Each row is where one point has got to under a steady rotation. How many ticks took it there?
The counts run from 0 to 451.
[ 68 147 175 120 142 155 146 114 100 147 124 145 107 151 158  96 126  90
 109  77 106 101 123 106 132 106 110  87 112  99 131 149 189 106  93 113
 134 124 136 135 110  74 118 125 132]
77
[ 78 153 168 132 149 205 152 130 115 170 136 138 123 157 170  87 138 101
 109  74 120 104 133 110 150 117 111 113 121 111 125 119 161 109 106 107
 156 115 114 175 117 117 122 113 117]
439
[ 76 126 141 126 118 141 114 130  78 168 141 130 122 123 171 160 127 128
 125 106 103 123 167 122 165  99 115 114 152 115 114 131 167 156 111 101
 174 142 118 144  61 111 114  94 140]
244
[ 89 159 142 131 163 170 130 123  79 137 157 144 122 154 140 146 129 130
 140  87 124 110 163 110 167  80  84 105 136  91 124 137 191 116  96 114
 145 129 114 124 107 104 118 103 145]
378
[ 59 147 156 156 126 187 136 146  93 169 144 131 116 151 158 122 136  99
 122 107 103 107 183 131 164  93 110 148 138 107 138 154 152 131 117 111
 143 121 106 118  70 117 108 129 125]
142
[ 69 146 161 126 148 143 153 105 103 163 127 153  97 149 155  89 134 100
 102  76 115  96 144 109 147 106 108 103 112 128 130 141 188  91  92 124
 144 133 129 146 130  90 121 121 135]
79
[ 81 150 135 129 158 115 116 129  78 154 138 156 103 134 152 154 126 122
 117  94 128 128 182 126 182  72 112  98 132 105 144 117 190 123 110 121
 164 161 130 112 109 108 115  96 144]
321
[ 60 151 128 127 139 157 130 111  79 148 145 140  96 120 143 147 142 123
 120  80 123  95 176 120 129  76 101 118 127 106 118 131 137  84 136 131
 189 147 107 141 123 101 107 107  98]
405
[ 93 145 140 133 146 147 143 127  75 155 125 164 111 131 176 124 113 118
 113  81 112  81 141 126 135  80 115  95 134  94 130 128 151  93 112 123
 142 167 130 177 129  88  97  97  94]
336
[ 62 145 167 118 133 159 144 110 113 134 120 143 108 144 159 108 150  86
 105  68 117 107 119 113 128  92 101  88 101 111 140 135 153  93 110 112
 162 120 115 138 118  86 125 109 113]
360
[ 70 143 163 122 143 167 121 147 114 132 131 134 117 150 158 160 143 102
 111  82 130 142 143 121 171  84  91  99 103 103 148 132 170 133 104  89
 171 118 102 126  95 109 148 101 142]
17
[ 78 154 139 139 144 174 149 112  92 143 140 149 108 164 139 106 152 101
 121  83 135  87 158 121 138  68 104  96 128  91 152 155 162  90 128 115
 150 133 107 114 116 110 100 103 117]
67
[ 72 138 156 138 152 149 151 104 103 174 132 158  93 143 163  91 135 103
  97  76 114  94 152 115 158 113 109 113 110 136 129 136 183  80  90 128
 145 138 123 148 131  97 124 119 136]
80
[ 85 145 145 134 145 143 135 134  70 147 122 167 100 127 173 138 117 125
 108  87 100  84 145 125 133  79 113  98 128  92 130 135 155 103 106 117
 140 162 127 165 128  80 104 102  95]
335
[ 63 150 143 131 161 127 133 117  81 182 141 158 101 124 157 108 112 132
  99  83 124  90 154 127 154  99 129 105 137 132 115 108 184 106 117 132
 162 150 126 167 123 115 111 106 114]
393
[ 76 142 176 139 162 144 116 150 107 146 129 163 110 157 172 119 120 122
 108  93 108 137 139 123 176  80 118  85 133 108 149 101 182 135 107  89
 141 124 121 159 129 101 128  82 128]
310
[ 44 138 168 122 141 162 121 128 107 169 136 128  96 124 168 126 117 129
  93  77 106 106 131 122 129 112 115 103 116 115 100 114 157 123 119 109
 183 127 117 187 114 108 136 109 112]
102
[ 75 146 145 123 126 199 159 115 107 169 139 112 119 141 159 120 149  81
 118  75 135 102 159 122 148 108 100 120 117  96 122 155 143 107 118 117
 173 140 116 127  76 127 115 128 128]
428
[ 93 138 145 146 140 136 121 132  87 164 129 150  95 128 178 136 119 102
 124 107  93 128 178 138 168  78 130 103 162  97 146 114 145 109 119 126
 147 179 150 135 111  93  90 100 133]
265
[ 75 159 141 123 160 169 137  95  97 177 154 135 118 143 146  95 144 111
 126  82 127 115 169 105 173 109 120 109 150 128 113 101 180 104 117 127
 172 126 125 142 105 132 106  97 139]
450
[ 80 134 156 136 132 167 110 162  86 149 128 149 111 136 183 146 124 129
 117 101  95 127 150 131 148  77 122  97 151  88 135 114 141 149 129  90
 160 141 115 179 114 101 107  88 102]
255
[ 75 141 158 131 149 161 115 111  93 162 154 127  95 137 150 134 137 113
 136 101  88 136 182 108 178 107 109 121 158 106 107 120 179 123 101 124
 163 138 140 123 107  97 109 109 166]
164
[ 51 139 141 118 130 148 135 104  86 161 148 129 114 135 147 135 142 121
 116  80 128  92 158 108 146 106  93 120 115 132 108 151 190 115 106 120
 180 121  99 131  78 116 132 114 138]
90
[100 139 143 130 128 160 157 131  87 142 113 172 111 154 171 104 158 103
 112  91 125  95 149 113 138  78 114  98 116 102 167 154 164 103 123  96
 142 136 105 145 126  91  99  93 100]
280
[ 94 134 134 154 142 166 138 108 103 172 140 152 122 148 178 124 150  94
 124  89 117 119 170 126 196  95  95 128 138 139 137 121 140  92  97 122
 155 144 107 141  89 126 124  86 149]
295
[ 78 150 147 132 146 157 114 153  82 144 130 163 106 126 167 158 144 125
 122 106 110 138 181 120 176  75 117 126 125 116 146 100 147 123 129  99
 178 136  97 151 135 106 112  83  98]
252
[ 72 158 156 112 141 141 128 162  82 132 118 147 113 119 161 171 119 101
 106  87 126 129 151 124 146  77 105 104  90  90 149 130 163 127 111 104
 175 149 119 133 112  87 126 120  99]
331
[ 54 156 155 134 161 124 113 127  83 165 141 149  94 132 140 114 110 127
 114  95 111 121 175 127 166  87 135 104 151 109 129 103 191 121 124 131
 153 152 144 128 121 108 100 112 123]
109
[ 70 162 147 152 144 176 146 144  97 174 139 146 112 145 155 108 136  86
 118 103 117 122 197 127 181  95 121 153 128 119 153 135 154 115 113 122
 147 134 115 111  89 125 107 129 119]
140
[ 75 135 157 107 121 147 130 132  97 155 112 136 110 125 184 120 127 102
 105  86 114 123 126 124 128  94 136  70 131  98 137 113 150 133 137  92
 180 148 134 174 107  99 108  91  98]
258
[ 57 132 147 122 137 142 142 104 115 177 137 126 100 139 157 117 138  96
  99  74 136 113 155 129 162 111 101 104 107 127 127 144 182 110 106 115
 179 138 118 125  85 133 140 116 159]
372
[104 136 157 119 132 211 154 137 111 159 126 136 117 155 181 121 161  97
 118  89 127 131 149 108 165 108 107 110 113 111 145 131 156 128 113  83
 173 121 101 168 118 122 127  93 131]
227
[ 55 138 169 116 136 148 125 111 112 177 136 123  87 123 161 120 141  93
 108  90 102 147 163 114 172 126 118 122 120 140 121 114 175 116 103 123
 185 131 134 132 104 105 131 116 157]
161
[ 63 160 170 129 149 178 137 131 102 140 131 156 100 135 155 115 160  93
 121  88  99 131 164  95 156 105 104 138 105 134 137 120 156  95 108 112
 166  99 106 136 133  81 125 115 112]
150
[ 65 157 168 110 161 154 118 119 102 160 140 126 102 110 162 132 106  99
 110  69 111 138 143 120 154 111 117 102 126 108 106  87 152 106 107 133
 182 146 148 160 119  95 127 116 116]
105
[ 85 149 149 109 149 152 144 133  76 166 125 158  91 125 157 106 136 129
 106  94 115 107 166 105 140 111 138 107 127 116 126 116 189 121 128 105
 170 143 132 179 153 101 100 102  99]
180
